(in the rows, 128 means zero)
Each path below is one point turned by a fixed rotation once a step. After each direction that follows a path, write how fast that rotation turns it, in degrees a step (0 if it stays still).
Each turn is a multiple of 5 degrees from 10 to 175, or 0.
Each row of a path follows its step; steps can be skipped.
Rotation 1:
step 0: [123 135 124 120 120 136 120 128 125 128 128 127 124 125 131 126 122 119
 119 138 118 127 121 139 135 122 124 130 135 123 135 127 128 126 123 126
 119 128 120 130 132 132]
step 1: [123 129 135 130 128 130 118 117 126 134 131 140 137 118 131 124 116 122
 132 141 125 129 131 122 133 122 127 129 125 125 131 127 123 133 133 123
 128 136 130 128 124 123]
step 14: [121 120 131 130 123 132 120 135 121 131 120 127 126 126 126 129 124 128
 125 137 125 127 122 125 134 125 118 119 129 121 121 133 123 132 116 117
 126 122 116 130 124 124]
step 16: [130 124 127 132 132 127 123 122 110 129 124 130 130 119 130 125 127 120
 128 130 131 132 126 114 131 123 117 118 119 119 124 129 127 132 123 122
 129 128 125 134 124 130]
step 18: [125 128 132 131 127 137 121 119 119 138 121 133 130 127 128 129 123 126
 116 135 122 130 124 120 138 132 126 128 117 118 127 123 122 126 119 126
 125 131 123 130 129 127]
step 21: [130 127 119 125 121 136 122 122 124 130 131 132 117 118 131 128 135 124
 118 131 117 121 125 131 136 129 122 128 120 122 134 131 128 131 126 123
 133 137 127 133 132 137]
step 23: [131 126 119 120 119 138 114 123 124 131 128 137 120 126 130 131 130 128
 122 128 123 119 124 134 129 129 120 119 132 127 131 123 129 129 124 119
 121 131 124 131 121 120]
step 26: [126 130 128 127 128 136 119 122 132 125 131 129 126 125 120 137 124 131
 116 136 126 137 124 128 124 123 128 113 124 126 136 126 128 132 119 122
 130 136 124 127 117 130]
[129 130 126 127 128 125 125 127 126 126 129 130 128 127 128 130 126 126
 130 126 129 130 129 126 126 129 127 127 129 131 129 125 126 127 129 128
 127 129 129 130 125 127]
100
[128 129 129 127 127 126 130 128 129 126 130 127 128 127 129 127 125 127
 127 130 128 129 131 130 128 123 129 130 131 126 129 130 128 127 126 130
 127 127 132 129 127 125]
10
[127 129 127 130 125 128 127 125 129 126 127 128 128 126 129 127 128 129
 129 127 129 126 128 129 129 128 127 132 130 130 129 129 124 130 130 131
 128 131 124 129 130 127]
35
[129 128 126 127 130 130 128 126 125 130 129 128 130 128 132 125 130 129
 128 131 124 129 131 130 128 128 130 129 127 129 127 128 125 126 131 128
 126 127 128 130 127 129]
20
[127 130 127 127 131 128 128 125 130 126 127 131 128 128 128 127 127 123
 129 128 129 128 129 126 127 131 126 129 127 125 128 130 128 129 131 129
 127 125 129 128 130 130]
120
[127 128 126 129 128 126 129 125 126 125 129 125 128 126 129 128 132 126
 129 129 131 128 128 128 128 126 128 129 125 129 128 128 131 129 128 127
 133 127 129 129 127 129]
80
Rotation 2:
step 2: [114 133 126 129 128 128 132 138 127 126 127 139 129 135 124 132 129 134
 136 119 132 122 135 127 123 132 137 132 123 133 131 130 131 123 129 127
 134 127 133 131 120 136]
step 4: [129 135 126 116 118 126 122 123 123 136 132 123 121 137 118 133 134 128
 129 116 137 129 135 133 130 127 132 131 129 134 131 127 123 130 133 133
 127 127 124 136 129 132]
step 9: [120 128 122 125 121 128 130 130 130 125 132 129 131 127 143 134 117 134
 132 124 118 130 131 132 133 121 130 134 128 129 133 126 120 131 135 129
 127 134 126 136 139 128]
step 10: [126 129 132 124 126 131 123 136 135 117 114 133 129 135 131 126 132 133
 130 125 133 128 126 126 124 121 130 118 135 131 125 129 125 124 131 126
 137 123 131 126 128 114]
step 13: [127 122 134 121 119 130 132 135 131 139 130 122 119 127 122 129 129 132
 127 125 124 125 123 122 134 127 136 121 138 123 139 123 135 124 130 128
 133 121 131 130 129 134]
step 15: [132 120 131 133 121 130 121 130 131 125 123 131 116 124 125 124 124 123
 116 116 124 131 131 123 135 130 129 123 121 126 129 134 122 126 130 134
 135 125 126 129 118 134]
step 17: [129 117 122 123 126 128 126 112 124 120 122 129 128 135 133 131 124 126
 118 127 129 124 129 126 133 132 129 132 131 117 123 130 125 125 127 125
 139 125 121 130 136 128]
step 25: [124 123 119 135 116 130 130 131 120 129 128 134 121 125 130 120 134 120
 124 117 131 126 133 125 136 131 130 133 133 128 134 129 132 128 129 121
 124 136 122 124 131 135]
[127 130 130 126 127 130 128 129 128 130 129 129 130 128 127 126 129 129
 126 125 126 132 128 131 130 130 129 130 129 127 130 128 127 127 126 126
 125 124 126 127 128 129]
155
[127 131 129 127 131 131 129 129 127 123 126 129 128 128 133 129 126 128
 127 128 128 127 130 129 129 128 130 130 129 129 127 126 130 129 129 125
 128 127 128 129 129 126]
40
[128 127 128 128 129 131 128 125 130 126 127 129 132 129 129 130 131 127
 127 128 124 125 129 129 128 125 126 126 129 127 128 127 125 128 130 129
 126 129 126 126 128 129]
35
[130 128 125 126 126 129 128 127 128 130 129 128 128 126 127 130 129 126
 126 126 129 128 130 128 126 130 124 130 130 126 127 126 132 130 129 128
 127 128 126 130 129 128]
85
[127 128 126 132 126 129 129 130 128 128 128 129 127 127 131 128 128 128
 127 127 125 127 130 129 128 131 127 127 124 128 128 128 127 128 126 127
 126 131 130 130 124 129]
110
[128 132 126 127 127 130 131 128 127 128 132 127 127 128 127 130 128 128
 127 133 127 129 128 128 132 127 128 127 128 131 128 128 128 127 128 130
 127 126 128 130 128 127]
145
Rotation 3:
step 1: [123 134 134 139 134 128 133 127 131 126 129 120 125 126 133 124 131 122
 127 118 129 139 127 133 127 129 131 122 122 134 130 127 125 129 129 123
 120 130 123 136 136 124]
step 2: [127 127 126 120 133 121 132 117 126 130 121 123 128 131 126 131 124 139
 128 121 136 129 133 116 127 130 126 120 126 134 124 130 136 130 131 132
 122 129 126 127 133 130]
step 7: [133 135 132 129 117 124 126 128 127 120 122 131 123 129 123 130 130 125
 134 137 122 118 120 128 128 137 137 123 133 129 138 126 132 126 126 122
 127 129 128 125 133 126]
step 14: [128 128 136 129 134 131 124 130 125 129 124 132 135 136 131 123 120 128
 123 136 129 133 133 131 135 137 135 129 133 128 130 122 129 120 130 131
 130 129 112 128 128 129]
step 16: [134 127 124 133 134 133 125 132 127 122 131 132 136 127 132 132 135 123
 121 132 128 135 137 126 124 128 129 133 128 132 126 131 125 117 125 118
 121 132 126 138 132 125]
step 20: [121 129 126 136 122 127 128 125 121 125 126 127 135 120 123 137 125 128
 123 126 126 128 134 129 123 129 124 128 124 134 135 126 135 135 133 123
 129 122 127 139 137 118]
step 21: [124 123 133 119 127 134 126 128 125 137 120 124 138 137 128 129 131 125
 127 122 130 131 129 131 124 128 127 127 128 122 128 129 136 140 136 129
 125 136 127 128 131 136]
step 25: [135 118 126 120 134 123 128 127 126 126 120 133 128 134 122 131 123 136
 129 131 132 127 119 139 137 130 128 128 125 129 131 131 135 122 133 122
 130 132 131 126 126 134]
[130 128 129 129 127 128 129 128 129 129 131 128 129 127 130 124 129 133
 127 129 126 130 130 127 132 127 129 127 126 129 129 128 129 127 129 127
 130 129 129 128 129 130]
25
[128 128 126 131 126 125 133 129 128 129 128 128 130 128 126 130 126 127
 127 129 129 127 128 128 130 129 130 126 128 128 129 129 131 127 128 130
 128 126 131 130 125 129]
145
[129 126 128 129 129 126 129 127 127 125 130 129 126 127 129 128 126 127
 126 128 131 129 132 130 127 123 127 126 128 126 130 129 128 131 128 127
 126 128 128 128 129 128]
95
[127 127 130 127 127 127 128 129 129 127 126 127 129 130 126 128 128 127
 131 126 127 131 129 130 132 127 128 128 131 126 130 125 126 127 127 127
 128 128 130 124 129 127]
100
[128 130 129 130 129 127 129 126 129 128 126 127 124 127 131 127 129 127
 129 131 129 128 127 124 129 128 129 126 129 128 129 126 129 126 125 131
 124 130 129 126 129 126]
10
[131 127 127 128 127 126 128 126 132 127 128 127 131 129 129 126 129 130
 131 127 128 125 128 127 126 129 125 128 128 127 129 128 127 131 130 130
 126 129 129 125 126 128]
170
[126 130 127 128 129 129 131 128 130 127 127 127 128 127 126 128 125 131
 129 128 126 127 127 127 126 122 125 130 131 130 127 128 129 128 126 128
 128 125 128 128 130 128]
160
